Rows are one point carried round by a steady rotation, each followed by how many steps it has turned.
The counts run from 0 to 315.
[-20   4  -4   5  13 -13  -2  -3   8 -13  10   2  24 -21  17  -1   0  -3
  24  -2 -15 -11   0 -11   3  -1  10 -21  16   8   3   1   0   1  -7   6
   6  21  13  18   5 -18 -15  19 -15  -9 -15 -12   7   9   7 -13  -2  17
   0] -> 92
[-24 -15 -23  -3   2   5  13 -10  -2  -5  -8   3   5 -10  21  16   4   1
   5 -13  -4 -19 -13 -16  -1  -5 -10 -14  15  19   1   6 -17  -2  -3  -3
   8   2   8  28  18  -6 -13   9  -7  -4  -6  -5   7   6  -1   6   3  -2
   3] -> 123
[ -7  20 -11   6  27  12   9 -14   5  -4   9  -5   3 -14 -14   3   3 -11
  13  -8  23 -19   3   5 -11  -4 -10 -10  -6   1 -27   5 -10   5  -9   6
  -1  12   1 -14   4 -10  -8  13  -7   7  16 -24  -2  10   1  -5 -18   5
   7] -> 300
[  2   1 -20  -5  -1   7  14  -5   3   8   7  -3   0  -7 -11   0  -9 -12
  14 -20  25  -8 -13  15  -8  -3 -19 -15  -9   9 -22   4 -28  13 -24  15
 -10  -5   5  -2  20  -4   6   1  13   1   4  -7  -6 -12   1   9  -4  -4
   6] -> 113
[-24   2 -12   4   0 -23  19 -12  18  -6   2  -5  11  -1   3 -10   0  -8
  -9  33   9  -5 -10   2  -1  -3  -6  11  -7 -12   1   0  -2  11 -19  -4
 -24  12   3  -7  14  14  -7   5  10 -15   7  -4  -3  16   6   7   2  -9
 -17] -> 23
[-16 -19 -13 -16 -19   5  -7 -12   5  -6   7  -5  20 -11   4  -3  -9   2
   1  15   2 -19 -28   3  -3  13 -12   1  21   2 -11   9 -11   8   6   2
 -15   8  20  10  16  -7 -12   3  -8  -2  -4   0   7  -3  -1   8  10   2
   7] -> 59
[ -2 -10 -19 -17   0   6   9 -20  -9  -1  -9   3  -8   5   5   6   4   2
   7  12   6  -5   7  15 -24   0 -15  10   2 -18   7   7 -25  11  11  15
   2  -2  16  -6  11  -8   6   4  10  -9   0   1  17   4  18   7  21 -12
  14] -> 173
[-11  -7 -22  -6  20 -22   6  -6  -8  11 -22   6  14  -4  -4  16   1   8
   2  16  23  -4   7  -1 -12 -12  10 -11   2  11  -4   7 -24  -6 -21  14
  -2   2  11  14  10  -5  -8   5  12  -7  -5  16   7  -5 -12 -11  -5  -7
  -1] -> 147
[ -9   7   7 -15  14 -33 -10   6  25   7 -16   0  32  -5 -10  -8  -3  -1
   2  17   7 -19   7   5 -13   0  10   2  -4  14  -2   0   3   3  -2   5
  -4 -10  -4   7   6 -10 -10  15   6   1 -11  15  -7   9   6 -20   3  -9
  -1] -> 212
[-12  -2   3 -27  -5  -3 -20   8   3 -16   9 -10  31 -11   4   4  22  -2
  -7  -2  -3 -16 -18  15  -8  -2 -11  -6   7  22 -16  12  -8  17  -3  -4
  -8   3   6  17   3   1 -16  16  -2 -13   0  -3  -5   5  -7  -9  -3   1
 -15] -> 244
[ -3  11   5  15  16  -3   1  -2  10  -2  14  -5  20  -5 -10   4   7 -23
  19  -2   4 -16   1  11   4  -3  -6  -1  -8   0 -25  22  -8  -1   0   4
 -11  -5  -2   6  -7 -14 -14  26  -2   0 -11 -15 -10  -3  16  -8 -20  16
  -5] -> 103
[ 15   7 -13 -18   2   0  13  18  14   5 -11  -3  21  -8  22   4  -2  -9
  12 -21  -5 -23 -18  -6 -11   9   1   2  15   4   3  -6  -8  23  20  -5
  -3 -14   2  -7   9  -3  -8   8 -12 -15   6   1  19   9   6  -9   7 -10
  15] -> 218
[  0  30  -1   0  23 -15   5  19  28   6  11   3  12  -8   3   0   3 -12
  25 -18   1 -14  -4  -4  -5  -8   7 -19  -9   3  -6   0  -5  16   0   3
   8   4  -1  11  10  -6   4  15  -7 -13  -4 -13  -7   4   8 -14  -8   4
   5] -> 80
[-10  12  -3  -4   3  18   3  -4  16 -14  27 -13  10   2   8  -7  19 -15
  10 -10  -4  -6  -3  22 -11   0 -18  -6  15  -4  -5   6  -4  19   8   1
  -7 -11  13   4 -20   1  -5  23 -18  -5  -7 -12  -3   4   9   3  19   5
 -13] -> 263
[ -3  21  -7  -6  15   5  -4  10  -3  -4  17  10  14  -9 -10   6  10  -7
   2 -11  -5 -14  -3  20 -17   6  -3 -10   2  -6 -21   4   4  17 -19   2
 -11  17  11   0 -15  19 -11  17   3 -13  -1  -7   1  -2  -6 -22  -5  17
  -4] -> 84
[-11  13 -16 -14  20  -2   2   6  12 -12 -11 -10  11  -7 -11   3   4 -18
  11 -24   9 -18  -3 -19  14   9 -20  -7  -5   8 -15   2  -9  19 -21   3
   3   3   0  -5   4  13  -7  22   6  11  17  -4   0  19  -1  -4 -12   2
  -2] -> 99
[-10   2  -6   6  -8  11  15 -14  16  -6  11  -9   2  -3  14  -5  -5 -13
  29  -8  11 -14   2   7 -10   8 -15 -11  -1  -4  -7  -1 -15  13  19   0
  -5  -5  14   1  -5  -1  11  19 -21   8 -16 -16   2  -1  21   0  18  -5
   4] -> 264
[ -6  -6  -4 -17 -14  -7   1 -15  -6 -13   6  -1   8   1  -1  -1  -9  12
  14  19  20 -16 -12   4 -13  17 -16   8  -2 -16 -22  13  -7  10  10  15
  -9   9  15 -10  18  -9  -3  10  -2 -18  -1 -22   5  19   4   1   3 -14
   1] -> 36
[ -2  -2  -5  10  -5   2  -6  -1  -9  -5  -2  -2  33 -21  15   7  11 -26
  12   9 -16 -23 -18   3   5   9   1  13   7 -10 -22  12   0   3   4  -3
 -15  11  -5  -3   2   2  -9   2  -7  -9 -10 -12   2   7   7 -16  -1  19
  10] -> 73
[-14 -12 -26   6   1   8  18  -3 -15  -1  -4  -1  11  -3  15   9  23 -14
   7   3  -7  -6  -3   7  -1  -6  -6   5  11 -12  -5  15 -15   4 -11   7
 -18   3   2  15  -6  18 -11  13   1 -10 -22  -6   0  -6   8   0  11   9
 -19] -> 119
[-12  -3 -23   0 -13   3  10  -2  -4 -14  -7 -24  23 -12   4   3  23 -28
   4  -4  -2 -10 -11  -1   9  -2 -18  11   0  -3 -18  12 -14   4 -17   1
 -17   3  -5   6   4  15  -7   9   3  -1  -2 -12  -1  11   0   7  -3  14
 -13] -> 274
[  4  14 -16 -22   7 -16  -2  11  17   4   2  -4  15   3  -7  -5  -3  11
   7   9  16  -6  -2   8 -19  14  -5 -15  11 -15  12  -5   3  25 -12  18
 -14  -3  17  -1 -11  12 -10  18   4  -3   2  18  12   1  -6 -19  13   0
   3] -> 52
[ -5  19  -3   0  33 -15  11  -2  -4   1  -8   9   0  -6  13   6  10  -7
   2  16  -3  -3  14   4 -12 -12   7   5 -17   6  -4   8  -6  24   5 -17
  -1   9  -6 -13   5   3  -1  18  -3 -22   8   2   0  13   4 -22   5 -10
  -8] -> 175
[ -4   1 -18 -12   6 -11  -8   6   3  -1  -6 -10  24 -12  -3  -5  18 -28
  11   0  -6  -1   8  16  -1 -14   5  -9  10  10  16   2 -17  -3 -27  10
  -8  15  10  19   2  -8  -9   5   9   0 -14  17   5  -8  -3  -2  12  22
   1] -> 106
[-17  -5  -8  -1  -8   2 -23 -15   9  -6  12  -1  19  -9  -2 -16  -8 -10
  11  21  -6 -15  -8  22 -11   7   5  -3  12  -2  -8   2  -2  13  -8   1
 -11  19  20  -1   6 -11  -6  -6  -7   1  -6   1   9  -9   6  -9  13   7
  12] -> 60
[ -3  14   1  -2   7  -8  -6   3  12  10   3  19  18  -5  11 -11   6 -22
   4  11 -15 -13  -4  28 -21  -3  20   7   2   1   1   3  -9  15   1 -18
 -16  14   5  -5   2  -5   3  -8  -9 -21  -8  10   3  -7  13 -13  16   3
   7] -> 216
[ -6   3   2  -1  -1 -29  -2 -12   0   2   7   8  19  -7   2  -5 -17   7
  20  34  23  -6   4   8 -12   8   7   0 -10 -16 -19   8  -8  12  -1   9
  -8  15  14 -13  14 -12   6   9   4  -7 -10  -5   2   4   4 -23   5  -5
   5] -> 37
[-11   5  -8  25  21 -15  16  -4   6  -3   5  -1  31  -5   9   7   9 -13
  12   3   5 -10  -3   1   5  -9  18 -12   5   6 -16   7  -4  -1 -19   0
  -7   2  -1   8  -2  -3 -12  15  -7   4  -8 -11  -5   0   0 -21 -16   5
 -22] -> 289
[ -5   2   5 -12   1  -5   5  -4   8   3  20   7  11  -1   4  -8 -17  17
  14   3  17 -21  -7  11 -24  11 -11  -8   0  -9 -25   5   0  25   7  10
 -10 -15  15 -17   6  -8  -1  19 -13 -16  -1 -15  -1   8  12 -16   3 -22
  -7] -> 222
[-10  17 -12   2  18  -3  -4   1 -15 -19   1  10   9 -15   5  17   2 -15
  10   8  -4  -7   2   4   0  12  -7   3   2  -9 -32  12 -14  14 -12  -4
   0  32  15  -1  -6   3   1  13  -3 -16  -6  -9  10   3  -4 -14 -12  21
   4] -> 270
[-17   2 -12  -9   5 -25   7   3  24  -6 -11   1  10  -6   9 -11  -3 -14
   2  17 -10 -17 -13  -9   2 -10   4  13  -4  11  14   1  -9  -1   0  -7
  -7  12   9   9  28 -11  -2  -9   8 -16  -5   7   7  10  11  23  10  -2
  16] -> 201
[-13  -9 -15 -14   7 -17  -7   1  13 -12  -9  -2  17   1  13   6  11   9
 -15  29  -7 -11 -13  -3  -1 -12   0   8  22  -2  13   8  -7   4   7  -8
  -7  11  19  14  -1  -8 -22   9  -6 -15  -6   6  14   7  -3   7  14   4
   7] -> 28
[-14 -19 -13   5  14  21   9 -13 -17  10 -14  14   0  -4  -5  21  -1 -12
   0   5   2 -15  -2  12 -16   3  -7  16  11 -11 -18  15 -27   2  15   0
 -10 -10   4   8  -4  -2  -7   5  -1  -4 -11  -1  10 -14  14 -12   2 -12
   5] -> 150
[ -4  -1 -24 -22 -15  -4   8   4  12   4 -18  -5  17 -10  19  -4 -11  -7
   8 -11   6 -16 -11  -1   1   9   0  -2   9  -1  11 -15  -7  20  -7  -1
  -5  -6   9  -7  28   8   1  -2   0 -11   5   8  16   9   4  -4  17 -13
  15] -> 219
[ -2  -8 -15   4  20   5  14   1   7   6  -8  -9  14   1  19  10  23 -12
  -3 -16  -4 -14 -12   2   2 -20   7  -1  12  18  12   5 -11  12   1  -8
  -6 -26  -2  -2  -2  -4 -22  16  -8  -2  17   6   6   9  -1   3   4 -12
 -11] -> 153
[-10 -20 -18  12   5   0  14 -20  -9  11 -21 -10   6 -18   5   7   9 -25
  21  13  14 -13  14   2 -14   5   2   6  -8  -9  -6   7 -24  -7  11   4
 -19   4  -2   7  -4   2   0   9  -9  14 -22   0   8  -1  11  -5  14  -1
   0] -> 306
[ -6 -14  -7   3  16  11  -2 -17 -27  -1   4  -3  14 -19  14  13  21 -21
   4   9  -9 -16  -3  16 -11 -18  10   6  11  13 -13  13 -23   2  -3 -10
  -9  17  12  -3   0 -19 -12   2 -10 -12   0  -5  10  -8  -8  -2   4   7
   1] -> 138
[  8  15   5   0  23  -2   3  13  17   6   2   9  17 -12  14   1   9 -19
   4  -6 -21 -21 -13   3 -11  -3  11   5   5   0  -2  -1   0  25  20 -16
 -10  -3  -1  -5  -2  -4 -10   0 -10 -22   6  -3  11   6  12 -14   7  -3
  12] -> 217
[-30 -16  -8  -5   9  -4 -11 -21   6  -1  -5  -6  15   7  -2  -1   5  -3
  -6  21  16  -3   1  17   4 -13  -4   3   3  21  12  13 -15  18 -12 -16
 -11 -13  10  -1   7   2 -17  19  12   7  12  25   0   1  -2   8  10 -16
  -9] -> 166
[-33   1 -13   7   7   2   2 -12  15 -10   2   0  16 -20   2 -13  -8 -19
  23  -2 -13 -26   7   4  -6   8  -2  -4   6   7  -4   0  -2 -10  -9   9
  -6  18   3  14   9 -13  -2   2 -15   6 -15 -20  -6   1  18  -9   9  16
   9] -> 91
[-22  -5  -2   9  32 -18   4  -3  -8  -5  -4   1  12  -4   8  18   9  -4
   5  10   7 -10   3  -6   5 -19   3  -6  -1  17 -11  17 -10   7   3 -11
   7  -8   6  14 -11  -9 -18  36  -8   5  -9  -3  -6   5   1  -9  -9  -4
 -13] -> 134
